One turn sends every row of this set to another row. A few are shown first. Where does it send the rows asked after them?
z500: [ -9  17  32  15 -30 -36   3  -5  21   2  36  -5  10 -10 -50 -24 -46  -2
  33  26   2]
z798: [  5   0  -2  16 -13 -35  35  -3  19   2  45  24  21  -4 -46   0 -11 -10
  18 -14 -15]
z10: [  7  -8  14  20  -7 -30  18 -17 -10  14  21  -9  12  -1  -2 -14   2   7
  62   7  26]
z774: [ -3   6  -9  -8 -29 -26  18  10  11  16  13  19  31  24  -5  -2   8  -6
  61  29  21]
z489: [-11  -4  12  30 -24 -27  15  12  31  16  49  19   9 -10 -21 -20   2 -24
  58  28  21]
z319: [-22 -25  22  -1 -15 -25  33 -29   4   4  30 -15  18   0 -19   6  -1 -23
  44  46  13]
z456: [ 15   7  25  -9 -23 -18  16  -6  32  44  12  18   7 -26 -19   3  -8 -23
   5  26 -12]
z78: [ 12 -15  13  14 -27 -31  31  -2  23   1  25  20   6   5 -54   1 -22  18
  28 -13 -22]
z166: [ -6 -24  22  -8 -47 -16  13 -22  30   2  10  29  -5   8 -20  40 -28   7
  40  12  -3]
z173: [ -8  -9  13   1 -16 -32 -15 -16   7  62  22   9   8 -26 -12   8 -20  -1
  19  29  10]
z77: [-38   0  27 -17 -28 -29  21 -22   4   3   5  26  -6   0 -39  -5 -39 -23
  28  26  22]
z717: [ -5 -12   2   7 -34 -28   3  -5  18  58  31   4  35 -10 -17  15  -9   4
  11  27 -13]
z208: [-22 -15  21 -20 -14 -44  20 -40  -2  15   5  44   1   3 -20 -11 -34 -25
  34  21   8]
z143: [ 16  27  29 -13 -30 -31  19  -6  -4  14  23  18 -10  18 -40   6 -41  -5
  40   1   7]
z464: [  3 -31 -12  -1 -18 -20  -4 -40  10  10  19   3   9  36  -6   1 -18  -2
  49  21   6]
z983: [  8  -3  22  -1 -15  -9   3 -31  16  28   4  11  25 -19 -13  -4 -18  -2
 -10  24 -12]
z437: [ -7 -20  -2   6  -6 -24  -6 -25  28  17  24   8   7  43  -6  -6 -20  22
  30   6   0]
z649: [-13   6  45  15 -45 -13  32 -11  -5  -3  21  39  24   8 -25   6 -28  12
  28   6   5]
z407: [-25  -4  23  18 -39 -28  19   0  39  35  35   9   5  -3 -17 -19 -10 -33
  49   8  31]
z363: [ 27 -20  -8  -2 -12 -31 -11   3  29   7  20  29  23  -8 -39  -9  -6   5
  56  16  11]

z489 -> z78
z500 -> z363
z10 -> z143
Now find these:
z208 -> z407
z173 -> z456

One turn sends every row of this set to another row. A few are shown first. Where does it send the rows asked after them?
z794: [ 32  17  28  22  -6  -2  -1  -6  11 -16  -9  -1 -15   0 -21 -22 -16  33
 -15 -13   4]
z304: [ 35   4 -10  10   3 -18   6   5   2 -38   2 -17 -31   0   2 -15 -27  21
   1   5  22]
z904: [ -7   7  15  10  -3 -22   9  -9  21  -8  14   1  22 -28   7 -20 -19  -8
 -19  15   1]
z951: [  0  30 -15 -19  14 -29 -10 -17  23 -19 -19 -31  -6  15  14  -8  24  23
  -5   7   7]
z365: [ -9  21 -14   3 -46 -21   2   1 -24 -11   7 -12   5  -1 -12  10  -8   6
  -6  11 -17]
z588: [-15  -4  16  14 -25 -18  -8   4 -17  11  10 -33  -7 -13  -9 -21 -30  13
  20  14   6]
z600: [-21  -2  29  14 -27 -17 -10   2 -19  10   4 -32  -5  -9 -16 -24 -23  19
   8  11   2]
z509: [-22  34  -4   0  26 -26 -14   9  -9 -17 -16 -28   0  17   3  -5   6  27
 -18 -26  -9]
z890: [-12  17  -9   8 -43 -20  -5   0 -33 -16  -3 -14 -14  -5  -1   8   0  15
 -16  24  -5]
z353: [-15  33  -3  16  27 -18 -14  10 -17  -3 -12 -19   0   4   5   0  -7  21
 -11 -38 -13]
z360: [  4  30  -9  24  25  -8 -13   0 -11  15 -10 -13  -6 -10  14   1 -12  13
   1 -38 -13]
z83: [-12  18  -9  12  43 -19  -4  -6  25  10 -10  -4  -3  -4 -11  -2  -9  16
  -6 -23  29]
z932: [ -8  15  -2  16  41  -8 -16 -10  23  11 -10  -5 -26 -11  -4   6   3  22
 -11 -12  27]
z861: [ -5  14   5   6 -18 -23  11  -5  14  -7  19  -2  30 -18  -7 -11 -21 -11
  -7   4 -12]
z566: [ 15  22  15  -4  -1 -10   0 -12   7   1 -21  -5  -3  13 -34  12 -16   5
 -47 -12   2]
z56: [-14   9   2  13 -28 -20  -7  -6 -26 -16  -9 -13 -22 -14  15   1   4  18
 -27  34   9]
z802: [-29   0  37   5 -25 -17 -13  -4 -12  12  -2 -34  -3  -5 -21 -21 -14  18
  -7  16   1]
z398: [ 37   9  10  23  -3  -8   2   1   7 -30  -1  -8 -26  -2  -7 -25 -22  33
  -1  -3  13]
z823: [-20  -5  10 -15 -14 -28  -8  -8   6  17   6 -36  -1  -9  -8  -2 -21  -7
  -1  37  16]
z30: [-13   2  20  15   0 -20   1 -12  11 -12   4  -1   3 -30  19 -20 -10   1
 -29  28  14]
z345: [  1  10 -12  10   8   2 -19 -21   6 -10 -14 -32 -45   0  -8  10  24  29
   0 -14   7]
z621: [ 19  27 -15  19  18  -4 -10 -16   5  21  -9 -12 -11 -16  22   0  -8   8
  11 -23  -7]
z22: [-10  -6   5   5 -20 -23  -4   1 -10  15  13 -33  -5 -17  -3 -16 -34   2
  23  23  12]
z488: [ 23  24  29  11  -6  -2  -3 -11  11  -4 -19   1  -6   6 -32  -6 -14  21
 -35 -16  -1]
z204: [ -6  20  -8   2 -36 -22   9   0  -5  -9  17  -7  23  -8 -15   2 -17  -6
  -3   3 -19]
z949: [-12  -8   3  -6 -16 -27  -4  -3   1  17  12 -34  -3 -13  -3  -7 -31  -6
  13  32  16]
z340: [-13  19 -19   5  33 -25   6  -8  19   0 -10 -11   9   7 -18  -8 -12  11
   4 -36  25]
z793: [-17  34  -8 -15  20 -31 -13  -2   9 -25 -19 -33  -1  22   6  -6  20  27
 -15  -7   0]
z348: [ 27   3 -25  -5   6 -25   7   3  -3 -33  -2 -23 -29   8  -1   5 -29   5
 -10   9  27]
z210: [ -2  12  -2  17  27   1 -23 -16  16   2 -14 -17 -42 -10  -3  11  18  28
  -9  -8  18]
z221: [ 13  16  -7 -16   4 -20   2  -8   0  -6 -18 -16  -9  16 -27  24 -21  -6
 -45  -3  13]
z252: [  2  11 -21   5  -5  -5  -8 -24   0 -18 -14 -39 -31  11 -14   3  21  24
   9 -25   1]
z253: [ -8  18 -28  -1  13 -24  10 -13  11 -12 -11 -25   7  17 -21 -11  -5  13
  13 -40  13]
z967: [-27  -3  22 -14 -15 -25 -12 -11   6  15  -1 -37   0  -6 -16  -5 -14  -3
 -13  33  11]
z434: [ 18  27 -20 -10  11 -19  -8 -28  30  -3 -16 -26 -11   2  22  -6  19  17
   6   7   7]
z129: [ -3  16 -28  -1  -2 -16   5 -19   3 -20 -12 -37 -10  18 -21  -6   9  17
  15 -36   5]
z510: [ 25  27 -21   7  12  -9  -8 -27  23  13 -11 -17 -14 -12  26  -3   6  10
  15  -5   1]
z313: [ 17   9 -23 -16   8 -27   5  -2  -4 -21 -11 -24 -20  13 -13  20 -26  -6
 -30   5  22]
z14: [-30  -2  33  -7 -20 -21 -14  -8  -2  14  -4 -37  -2  -3 -20 -12 -10  10
 -15  25   4]
z891: [-13   3  14  16 -10 -20  -4 -10  -8 -15  -6  -7 -15 -24  22 -12  -1  12
 -32  37  16]

z891 -> z30
z304 -> z398
Now find these:
z967 -> z823
z210 -> z932
z621 -> z360

